In the rows, zero is written as 128.
Named turns come first, each shown by rows before and after it. Which turns, in which order, take the first row of each pair that follows to the second? Write the first one first, as in the answered first pair.
K_562:
[109 147 140 105 128 171 167  89 106  71 131]  ->  [ 92 150 138 103 137 178 145  89  93  82 150]
[161 160 117 134 124  89 187 121  98 166 114]  ->  [156 165 123 141 128  97 179 120  88 175 131]
[116 140 148 140 130 158 144 101 124  98 127]  ->  [104 138 148 140 131 161 130 104 114 108 143]
[137 107 125 122 124 135 156 159 158 105 110]  ->  [143 128 128 129 118 143 164 136 147 100  97]
K_194:
[174  61 114 152 116  77 123 154 122 166 116]  ->  [125  64 141 109 105 151 163 161 129  66 127]
[130 152 119 136 121 126 122 109 124 133 124]  ->  [136 150 121 132 117 133 133 114 129 117 119]
[ 95 140 124 132 127 145 100 116 110 117 166]  ->  [155 139 105 161 114  96 122 129 126 155 120]
[102 115 161 121 127 162 117 118 116  99 135]  ->  [136 120 142 155 128 113  92 116 110 164 129]
K_56:
[137  47 111 110 135  76 117 178 165 163 120]  ->  [142  49 107 118 136  73 111 176 155 173 124]
[139  48 107  81 113 140 108 205 187 140 107]  ->  [125  64 101  96 128 126  59 192 164 191 136]
[130 144 128 137 152 112 129  92 135 124 114]  ->  [131 140 129 123 152 126 141 100 143 105 108]
K_16:
[106 128 121 124 142 165 122 132 139  91 148]  ->  [114 134 120 129 138 168 131 130 141  83 139]
[ 95 128  96  80  93 138 167 164 124  97 123]  ->  [110 145  99  93  86 138 188 147 118  90 107]
[151 111 133  97  98 110 160 136 169  89 121]  ->  [166 139 131 113  94 104 166 119 157  99 112]
[165 116 140 107 105 139 193 143 161  85  74]  ->  [180 157 139 143  98 134 185 110 147 112  65]
K_330:
[109 171 145 132 137 152 111  83 123 120 130]  ->  [ 96 155 142 124 138 155 103  91 126 118 146]
[126  74 122 103 132 125 135 179 147 101 128]  ->  [152  81 110 129 132  90 112 169 146 160 123]
[ 80 200 152 135 132 144 117  84  78 138 119]  ->  [ 63 192 158 117 138 157 117  95  86 123 134]
Pairs:
(two turns a pair)
[154 118 106 138 120  84 165 148 162 113  97]  ->  [116 131 104 144 147  77  87 126 124 165 160] : K_194 K_194
[110 118 134 106 108 168 183 139 151  56 104]  ->  [129  67 104 110 136  82 116 186 157 166 125] : K_330 K_194
[117 128 149 122 125 167 164 123 126  64 114]  ->  [178 124 126 162 117  93 144 125 136 147  83] : K_194 K_194
[149 110 126 125 100 133 194 143 139  92  90]  ->  [105 135 120 150 126 120  97  98  82 177 166] : K_194 K_330
[123 195 124 142  98 166 145  69  94  89 132]  ->  [174 145  94 158 114  71  97 109 117 202 134] : K_330 K_194
[151 156 134 129  83 114 151 138 142 121  83]  ->  [ 93 140 144  95  94 149 135 143 131  89 129] : K_562 K_330
[101  97 141 118 120 179 158 131 143  56 127]  ->  [ 93 145 130 158 140 146  75  88  95 143 171] : K_16 K_194
[134  60 109  90 166  80 134 184 175 161 138]  ->  [ 79  77 132  69 172 139 138 171 151 102 169] : K_16 K_194
[129 163 142 163  97 156 133  97  93 102  72]  ->  [121 125 123 157 125 104  63 131  99 188 119] : K_330 K_194
[130  96  87 161 110 100 133 131 131 142 106]  ->  [ 85 104  91 146 126 125 111 119 109 133 151] : K_194 K_194
[117  97 112 134 185  84 115 163 126 164 143]  ->  [ 80  95 123 116 182 130 133 164 127 109 151] : K_194 K_194
[174 116 129 137 122 105 148 138 149 131  89]  ->  [124 128 120 137 142 105  79 120 113 167 153] : K_194 K_194
[ 76 127 111 139 124 169 153 129 103  76 141]  ->  [148 120  91 170 109 122 174 142 128 113  85] : K_194 K_194
[159 169 125 129  96 128 153  83 117  93  91]  ->  [157 169 115 149 109 102 110  70 105 145 114] : K_194 K_194
[122 134 107 160 137  93  81 123 105 210 149]  ->  [100 192 136 150 109 175 154  78  95  94 119] : K_330 K_194
[ 96 124 132 123 130 156 137 137 131  99 136]  ->  [146 119 122 145 125 122 155 145 148 120  93] : K_194 K_194
[164 172 119 164 150  89  91  98  86 196 131]  ->  [ 96  91 142  64 144 156 147 180 138  68 145] : K_194 K_330
[155 158 133 152 119 151 166 138 151 107  85]  ->  [151 166 119 170 139 113 101 126 126 178 116] : K_194 K_194
[144 105 120 132 147  97  87 139 119 179 141]  ->  [137  72 123 104 143 106 116 171 141 144 138] : K_16 K_16
[187 163 124 155 106 127 153  93 119 149  80]  ->  [182 144 129 130 101 147 178 115 138 103  71] : K_16 K_56
[ 91 144 143 139 129 171 120 115 117  76 137]  ->  [157 138 123 159 112 122 155 125 144 102  75] : K_194 K_194
[114  98 151  70 120 162 144 168 154  80 126]  ->  [176 104 124 118 127  87 120 163 153 179 101] : K_56 K_194
[ 83 155 124 131 139 145 105 109 100 106 166]  ->  [169 153 110 156 120 102 143 112 132 135  91] : K_330 K_194
[116  97 116 109 157 121 127 137 150 137 126]  ->  [112 117 126 112 150 139 155 128 153 107 117] : K_330 K_194
[106 102 131 120 161 135 106 127 109 150 172]  ->  [165  99 124 127 135 128 180 136 145 116 100] : K_194 K_330
[197 114 115 130 126  86 152 149 149 158  93]  ->  [193 161 119 157 121 113 153 101 123 149  86] : K_562 K_562
[125 129 115 136 142 101  86 127 116 180 153]  ->  [160  90 118 118 128  95 146 165 162 136 104] : K_16 K_194
[124 125 140 118 117 137 147 114 110 108 122]  ->  [134 111 126 122 123 100 123 134 117 145 122] : K_330 K_194
[171 139 110 151 105  97 121 124 142 160  94]  ->  [109 153 140 123 100 168 143 112 125  80 126] : K_194 K_562
[122 117 113 119 165 121  87 108 112 167 136]  ->  [154  90 115 108 148 127 142 139 150 122  95] : K_562 K_194
[172 103  98 113 155  78 145 128 117 147  86]  ->  [132 122 122  91 147 142 171 109 106  69  98] : K_194 K_16
[ 60 118 136 105 162 152  77 131  98 111 184]  ->  [132 100 137 103 125 149 176 157 152  53  87] : K_194 K_194
[148 138 118 151 122 113 107 113 112 154 121]  ->  [104 139 131 136 121 150 108 111 105 113 146] : K_194 K_194
[113  69 126  88 134 130 144 183 161 110 122]  ->  [180 117 119 139 116  99 160 137 154 144  66] : K_330 K_330
[115 136 140 133 117 110 107 139  92 155 145]  ->  [102 130 148 111 105 145 144 150 104  98 138] : K_194 K_194
[116 121 123 114 135 126  96 136 116 143 159]  ->  [143 103 120 115 131 102 116 157 138 147 137] : K_16 K_194
[102 145 131 120 141 157 109 114 102 128 161]  ->  [160 123 122 123 123 131 155 135 140 116  93] : K_194 K_56
[161 112  95 123 126  78  87 130  85 194 157]  ->  [188 136 112 122  89 132 193 115 108  82  90] : K_194 K_562
[122 119 102  99 108 137 117 138 153 112 122]  ->  [148 138 100 123 102 117 119 130 152 132 102] : K_330 K_330
[147 124 131 143  82 125 146 127 129 120 101]  ->  [129 132 128 152  96 112 100 114 103 157 127] : K_194 K_194
[ 81 117 145 120 134 161 148 129 128  76 162]  ->  [109 135 124 159 143 108  93 111 102 168 172] : K_16 K_194
[128 174 144 140 124 143 150 103 137  99 112]  ->  [148 178 133 157 122 110 135  99 135 136 105] : K_194 K_194
[ 92 183 136 159 112 156 138  94  91 132 124]  ->  [120 157 138 143  99 152 183 118 122 100  83] : K_194 K_56
[131  99 146 123 128 152 104 108 124 101 160]  ->  [169 117 138 148 114 137 125  93 131 111 117] : K_194 K_330
[204 132 111 168 113  86 138 128 147 168  76]  ->  [180 149 108 177 125  84  98 108 115 205 110] : K_562 K_16
[128 144 128 147 146  90  85 116  88 171 151]  ->  [145 103 121 128 146  70  99 162 128 172 134] : K_562 K_562
[133 145 120  98 116 163 177 120 145  85 122]  ->  [101 126 104 101 143 127  94 134 122 162 184] : K_194 K_562
[155 179 107 159 116 122 138 100 121 141 111]  ->  [116 185 121 148 121 139 119  94 102 133 144] : K_194 K_194
[ 68 133 149 147 126 140 121 131 110 125 146]  ->  [129 117 140 158 109 114 163 151 140 126  87] : K_194 K_56
[128 155 137 127 126 151 144 116 114  78 130]  ->  [173 154 124 151 122 113 144 117 122 120 100] : K_194 K_194
[116  64  88  90 123 112 106 181 128 127 121]  ->  [111  96 106  82 100 157 147 159 125  69 101] : K_330 K_194
[113 140 152 136 115 150 169 132 148  79 122]  ->  [ 89 127 142 141 143 114  99 140 126 153 175] : K_194 K_562
[134 119 133 127 108 149 160 122 133  84 115]  ->  [161 119 121 156 117  98 137 117 127 157 108] : K_194 K_194
